In the rows, zero is written as 128.
One turn sends every row of this set to another row. A few are shown first. Where does it send the rows asked after them?
k548: [ 94 115  84 110  98 166 124 183 127 151 128 124 133 104  74 134 131 141
 137 135  95 112 146 173 154 169 121 121 148]
k761: [123 133 109 162 143 152 181 147 110 147 118 132 112 126 105 129 132 126
 144 126 121 101 151 128 167 152 107 120 169]
k772: [138 129  98 112 102 160 146 154 120 151 118 151 113 118  52 121  96 123
 121  90 119 117 103 132 154 136 150 137 132]
k625: [133 148  93 141 159 156 136 150 144 153 132 126 105 139  96 149 156 143
 135 128 115 118 100  99 145 160 132 128  96]
k712: [128 111 105 114 138 150 170 168 132 164 133 150 153 120  94 156 103  92
 160 123 101 106 146 175 153 156 128 135 152]
k702: [110 126 117  84  86 137 157 147 151 156 151 131 148 125  76 142 115 111
 140 145 137 112 155 145 132 136 140 141 152]
k773: [108 139 119  73 113 164 134 182 115 148 105 120 105  95  90 126 142 134
 140 112 123 121 111 170 142 147 119 120 108]
k715: [130 129  94  83 120 156 114 154 132 140 123 139 141 126  98 136 137 163
 152 127 130 112 125 205 151 148 145 122 131]
k308: [154 146 105  86 112 149 111 147 137 159 123 161 121 142 105 122 126 125
 121  87 107 106 114 151 145 129 153 133 162]
k94: [136 149 129 115 131 174 174 149 140 145 109 116  94 134 122 122 134 130
 159 137 138  78 112 115 136 140 128 101 148]
k799: [101 115 102  83  98 164 164 152 122 149 123 108 111 124  83 149 121 118
 134 141 127 109 115 120 155 104 146 122 129]
k853: [138 129  99 154 130 129 142 169 149 143 118 109 150 128  93 126 119 148
 165 132 128  99 132 103 118 156 117 146 112]
k483: [129 162 123 124 161 123 125 150 172 149 115 127 146 127 110 138 162 141
 147 131 127 100 154 116 156 151 129 132 130]
k180: [133 149  93  81 157 155 151 161 147 147 123 142 124 131  94 161 122  89
 126 125 112 106 112 173 155 157 166 130 152]
k617: [105 143  89 119 138 134 137 154 117 151 113 107 138 136  93 142 131 154
 111 149 103 100  95 102 182 145 109 127 132]
k173: [158 144 130 143 134 171 148 144 140 145 150 151 130 151 125 128 138 153
 131 127 135 103 127 140 133 130 111 123 167]
k620: [130 135 109 129 131 155 153 144 138 148 129 141 191 130  99 164 122 154
 177 125 120 104 111 130 151 161 103 123 116]
k575: [141 168 123  89 120 115 132 149 143 138 118 134 136 135 137 126 143 132
 145 108  98  91 117 119 148 181 115 124 115]

k772 turns into k702
k625 turns into k853
Now find these:
k173 turns into k94
k799 turns into k712
k620 turns into k575
k773 turns into k548

